In the rows, 128 means zero.
Where one turn sends some rows of the set: a few examples, then the rows asked
j_874: [122 141 133 145 121 101 144 129 104 118 121 176 135]
j_273: [163 152 141 158 126  95 138 131 129 155 121 129 144]
j_333: [124 143 133 144 122  97 132 126 103 123 125 174 136]
j_781: [106 121 123 136 126 118 129 132 159 127 139 169  99]
j_172: [146 150 113 102 129 148 132 126 132 105 122 127 107]
j_999: [151 134 121 146 129 117 137 135 180 156 143 128 116]
j_78: [151 125 121 144 139 116 133 138 176 151 142 126 115]
j_784: [112 116 110 132 123 121 131 136 151 124 139 174 100]
j_879: [163 147 144 153 124  99 143 133 122 154 126 127 145]
j_582: [151 126 118 149 127 119 138 140 178 155 134 129 108]
j_522: [158 149 139 158 126  97 145 145 122 155 124 133 143]
j_277: [123 149 110 130 133 121 139 104 116 115  94 116 102]
j_802: [106 121 118 129 119 116 126 134 159 120 134 169 104]
j_719: [144 143 110 170 117 129 157 101 121 110 115 109 114]
j_606: [123 143 135 148 113 102 136 131 103 126 117 175 128]
j_237: [121 144 126 143 117  94 137 130 101 128 123 176 126]
j_807: [166 146 119 145 122 155 152 121 139 100 141 120 119]
j_371: [146 154 117 102 135 146 129 132 127 110 121 128 106]
j_380: [131 151 112 126 129 120 138 103 109 114  95 119 101]
j_15: [121 144 139 149 119  96 138 136 110 121 124 177 125]
j_794: [144 145 116 170 120 133 156 100 117 109 114 114 116]
j_836: [147 153 117 101 129 148 131 124 129 104 122 134 107]
j_714: [150 131 121 147 130 119 128 137 174 157 137 120 106]
j_635: [125 149 110 127 128 126 136 104 112 111  97 122 101]
j_499: [143 126 122 146 136 120 134 142 173 161 138 125 118]
j_104: [167 146 138 163 132 102 143 135 122 158 125 134 139]
j_935: [139 141 117 173 117 133 160 101 123 107 118 114 114]
j_877: [113 126 113 127 118 117 132 134 159 128 138 173  97]
j_211: [109 124 109 138 128 120 130 134 157 120 133 171  96]
j_988: [161 147 123 144 119 158 151 128 136 100 145 125 119]
j_260: [160 144 116 146 121 159 151 121 140 101 143 124 119]
j_737: [159 152 134 162 129  95 143 129 123 157 130 133 145]

j_836 turns into j_260
j_874 turns into j_211
Now these:
j_499 turns into j_522
j_784 turns into j_582
j_877 turns into j_999
j_606 turns into j_802
j_794 turns into j_635
j_935 turns into j_277

Where one turn sends some rows of the set: a few examples, then the rows asked
j_566: [153 128 149 133 115 127 152 140 131 147 113 116 138 126 123  78 136 106
  96 124 114 103 129 106 150 130 136 142 143 158 127 135]
j_356: [ 95  99 138 126 145 109 127 120 117 155 138 120 120 148 110 123 133 103
 152 124 162 128 149 117 137 128 128 148 157 170 135 141]
j_824: [118 127 155 140 132 107 123 128 126 152 123 104 121 131 127 108 134 100
 135 124 142 112 152 107 133 115 134 154 158 195 134 132]
j_309: [112 133 147 142 145 123  71 139 126 149 117 144 131 128  87 117 131 111
 126 138 143 122 123 140 117  99 106 132 136 131 116 106]
j_924: [115 103 148 126 150 116 135 125 125 148 142 114 123 135 124 120 159  95
 133 130 159 124 148 100 126 117 146 165 151 172 143 131]
j_494: [125 179 118 106 126 166 135 111 130 133 130 119 137 120 164 113 123 126
 129 124  91 105 127 143 144 114 120 139 137 120 106 132]
j_926: [132 160 109  93 128 143 128 101 122  96 135 106 137 139 133 162 118 129
 105 145 117 119 125 153 138 127 102 147 145 124 153 123]
j_546: [101 143 131 156 115 123 142 122 128 165 103 116 134 140 116  91 122 115
 126 151  97 114 125  98 139 138 139 130 137 139 116 139]
j_763: [ 90 119 133 132 137 108 125 114 117 145 142 102 137 123 121 114 143  94
 156 139 137 123 144  95 125 114 143 156 143 168 151 129]
j_578: [129 148 126 101 134 166 129 100 134 137 142 134 101 142 147 153 146 134
 128 142 121 121 128 153 133 142 142 145 137 100 103 134]
j_560: [135 172 127 109 127 160 129 112 127 136 126 117 122 137 158 124 114 141
 125 119 104 113 132 159 142 123 123 124 145 123  89 138]
j_871: [ 99 119 144 145 136 103 120 124 114 154 137  91 125 145 127 123 131 116
 144 139 157 126 139 107 116 117 144 141 150 173 128 143]
j_981: [134 165 115  80 124 135 136 107 135 112 155 125 123 123 138 152 122 122
 131 136 121 113 127 157 142 136 139 132 150 111 145 138]
j_191: [109 108 137 123 134 112 125 123 104 138 143 101 139 128 118  98 130  97
 149 112 145 119 147 114 143 110 125 147 148 182 142 135]
j_476: [129 142 121 108 142 167 127  92 132 117 119 129 112 153 132 169 143 133
 101 149 117 127 133 149 132 138 106 162 138 112 122 118]
j_905: [124  96 130 137 130 142 146 125 105 158 124 121 136 155 112  84 128 129
 120 122 127 125 122 119 148 138 128 124 131 131 100 148]
j_602: [ 85 116 144 146 133 122 119 119 120 168 124 117 120 136 122 105 139  95
 153 130 137 118 144 104 138 121 122 164 143 175 125 129]
j_686: [138 171 123  76 128 145 146 113 148 121 141 140 122 117 140 139 125 106
 122 125 110 104 132 153 155 131 124 144 156 123 144 131]
j_559: [116 125 138 121 156 116  84 143 125 133 136 146 146 126  84 124 130 107
 126 136 157 125 119 139 115  96 112 128 140 123 137 110]
j_147: [133 162 132 110 132 158 128 105 138 144 122 132  99 145 151 145 127 141
 124 132 114 118 136 161 135 138 133 132 148 118  88 136]
j_838: [135 151 121  89 128 150 133 101 127 119 159 118 116 130 147 155 141 132
 127 144 125 121 120 152 131 137 150 140 135  96 129 135]
j_316: [131 147 114 101 135 160 127  93 120 102 136 109 129 142 137 165 142 132
 103 154 118 124 122 144 127 128 112 160 131 108 142 117]
j_182: [102 106 118 128 133 115 145 106 124 152 125 135 121 151  88 124 133 117
 137 151 123 136 135 110 138 156 153 123 141 121 131 140]
j_13: [143 117 143 144 131 116 146 127 131 150 118 108 121 156 118 116 139 136
 102 149 133 128 130 106 120 141 167 118 146 138 113 147]
j_465: [120 167 113 116 136 172 132 103 123 118 114 110 145 141 154 136 126 132
 104 140  97 117 125 139 136 111  91 156 133 123 118 118]
j_726: [133 181 123  92 128 159 145 114 147 130 132 137 130 112 160 121 132 107
 121 127  94  99 130 140 151 120 124 154 144 121 126 126]
j_605: [130 137 129 125 113  99 147 121 132 129 128 108 137 120 104 112 135 104
 119 155 108 114 130  96 134 137 164 129 143 141 162 131]
j_236: [112 134 145 137 151 114  76 143 131 138 131 135 139 127  95 129 138 114
 122 152 156 125 113 129 103  95 124 133 135 122 133 111]
j_74: [151  89 132 107 133 126 156 121 118 129 144 123 135 136 100 107 155 108
 112 132 135 126 132 112 143 142 155 138 137 130 143 135]
j_31: [132 153 123 114 140 158 124  96 130 119 107 120 112 162 135 166 121 144
 101 139 115 125 139 156 134 132 101 141 150 130 109 125]
j_345: [127 169 119 107 137 164 139 107 142 119 108 129 135 137 146 142 131 117
  96 139  99 108 131 139 144 118  89 167 144 131 135 116]
j_438: [118 118 119 115 114 119 148 119 118 141 125 131 144 126  91  83 116  97
 135 125 104 112 132 114 167 142 123 132 141 142 147 136]
j_281: [111 143 139 129 155 117  82 139 136 135 121 146 147 116  88 115 138  99
 127 139 132 121 128 126 115  87 117 137 138 132 137  97]
j_728: [127 144 151 142 145 117  71 144 129 136 117 129 140 120  97 112 131 112
 117 137 137 117 124 134 110  86 117 129 139 142 118 104]
j_978: [132 135 148 122 159 112  88 149 138 128 128 144 145 119  93 122 141 101
 113 134 152 120 126 130 110  88 121 133 145 135 140 105]
j_83: [130 160 115 116 137 161 125 102 117 114 113 103 135 154 148 146 113 148
 104 134 109 124 132 152 132 116  94 136 142 129 107 127]
j_94: [108 101 149 141 138 129 124 126 105 159 143  98 130 140 135 100 147 109
 138 124 155 123 135 107 129 111 129 160 136 169 118 138]
j_7: [127 121 154 136 150 128  77 147 126 143 128 139 131 130  96 120 146 112
 112 139 157 121 116 137 110  96 113 140 132 125 118 107]
j_571: [125 131 144 129 152 126  79 143 121 134 124 139 151 116  94 102 138 104
 122 125 137 119 124 134 119  82 109 134 133 135 125 100]
j_604: [137 166 117  92 134 148 137 107 139 105 118 126 131 139 134 153 116 119
  98 135 111 111 134 151 149 127  90 153 155 134 149 122]

j_686 turns into j_578
j_83 turns into j_604
j_94 turns into j_191
Now these:
j_74 turns into j_905
j_236 turns into j_728

Where one turn sends some rows of the set: a few examples, then the rows asked
j_218: [134 119 157 117 110 141 150 117 187 116 116 139 130 128 169 115 122 144]
j_849: [132 121 164 142 101 110  87  92 191 139 112 128 101 138 166 164 108 125]
j_526: [ 96 121 156 137 112 145  86 125 177 145 108 167 130 153 189 143 144 153]
j_749: [135 135 130 130  97 142 117  95 148 139 153 152  97 173 132 129 126 152]
j_171: [128 101 159 141  87 132  77 147 182 131  98 162 140 166 177 139 129 143]
j_27: [138 112 157 121 100 136  82 173 153 108 135 136 109 135 165 147 118 141]
j_17: [135 107 145 136 122 134  93 143 154  86 128 164 124 170 166 177 120 141]
j_145: [112 127 144 132 137 137  81 125 147 103 138 155 119 145 163 175 117 158]
j_161: [146 121 144 136 108 146 148 118 203 123 132 157 126 149 146 125 129 144]
j_248: [139 136 155 126 107 131 126 120 197 128 123 140 134 126 137 126 109 144]
j_796: [148  99 149 134  94 129 106 128 144 100 130 165 103 181 174  98 140 132]
j_197: [109 103 147 150  70 125 103  84 168 132 136 141  97 124 175 122 116 122]
j_491: [101 122 148 157  74 122 107  92 181 137 133 160 102 141 163 145 120 101]
j_168: [122 152 153 141 109 119  89 129 161 126 134 182 114 177 141 132 133 114]
j_896: [130 122 141 136 115 155  87 155 160 122 162 150  95 142 158 153 136 157]
j_993: [124  92 146 157  61 122 115  99 178 119 128 155 101 151 174 130 121 104]
j_511: [147 122 143 170  80 121 118 125 145 102 124 149 139 164 146 146 116 113]
j_826: [100 153 150 155 109 128 122 102 132 120 126 142 131 133 164 150 123 122]
j_377: [138 108 131 164  93 143 122  96 127 108 145 133 118 140 167 120 130 151]
j_58: [115 131 149 108 101 134 145 109 137 122 117 154 106 178 173 134 128 121]
j_936: [137  94 141 129 122 138  83 130 141  87 136 143 115 147 175 154 117 169]
j_116: [127  94 146 147  96 149  71 123 177 141 122 154 124 150 179 124 140 175]
j_764: [114 121 154 121 119 150 109 165 154 109 136 156 102 151 185 159 141 132]
j_830: [151 100 148 157  98 128 106  91 199 131 126 146  92 169 169 162 131 129]
j_994: [144 126 152 109  79 116 105 118 138 122 117 130 114 159 139 123  96 131]
j_401: [130  95 160 135 106 126 112  85 178 126 111 128  91 142 202 148 128 133]
j_285: [110 137 157 121 115 123  82 109 133 124 134 146 102 134 167  98 127 147]

j_218 turns into j_248
j_994 turns into j_749
j_285 turns into j_168
Now these:
j_116 turns into j_526
j_764 turns into j_27
j_936 turns into j_145
j_826 turns into j_511
j_401 turns into j_849
j_197 turns into j_491

Where one turn sends some rows of the set: a few examples, then the rows asked
j_741: [143 134 114 111 119 125 107 137 108 117 134 128]
j_269: [173 137 124 119 139 139 133 128 125 139 127  95]
j_853: [142 142 128 134 117 138 115 114 123 103 110 101]
j_178: [103 133  78 119 126 151 127 120 137 125 157  92]
j_954: [129 137 132 131 139 167 119 162 116 158 126  91]
j_272: [143 165 129 143 151 149 129 117 123 121 104  97]
j_649: [147 128  84 130 135 130 110 140 133 138 161 119]
j_532: [106 148  93 107 144 118 121 122 117 122 106  94]
j_734: [ 87 123 119 138 150 123 116 131 124 105 122  91]
j_678: [152 118 111 150 114 119 131 149 116 148 128  99]
j_65: [135 139 153 150 160 145 153 138 121 147 131 104]
j_931: [ 93 138  85 150 152 136 153 146 136 132 131  84]
j_797: [103 139  94 132 137 147 131 136  88 142 149 135]
j_208: [131 118  83 145 159 145 129 156 123 110 110 112]
j_359: [103 138 145 141 140 131 126 148 102 124 138 137]
j_113: [139 116 107 131 137 118 147 130 115 123 149 144]
j_976: [145 110 114 129 140 143 143 158 153 139 135  85]
j_791: [ 77 148  84 127 127 139 136 143 133 134 143  98]
j_799: [109 142 117 132 108 158 145 124 139 159 156 116]
j_349: [116 152 142 139 116 125 121 121 135 105 129 127]
j_11: [123 157  91 124 136 136 155 155 138 154 111 118]
j_180: [100 121 126 134 141 160 166 153 109 142 124  99]
j_32: [116 135 128 110 165 166 136 142 116 131 148 135]
j_283: [101 132 131 150 151 128 129 107 145 133 151  83]
j_996: [119 172 142 149 151 135 135 124 137 124 122 123]
j_288: [117 124  78 139 151 149 145 123 142 120 145  78]
j_818: [118 106 109 155 133 169 117 123 124 116 156 109]
j_963: [121 160 105 118 145 124 134  99 138 150 135  86]

j_288 turns into j_931
j_741 turns into j_269
j_996 turns into j_349
Now these:
j_799 turns into j_818
j_734 turns into j_532
j_649 turns into j_976
j_954 turns into j_32

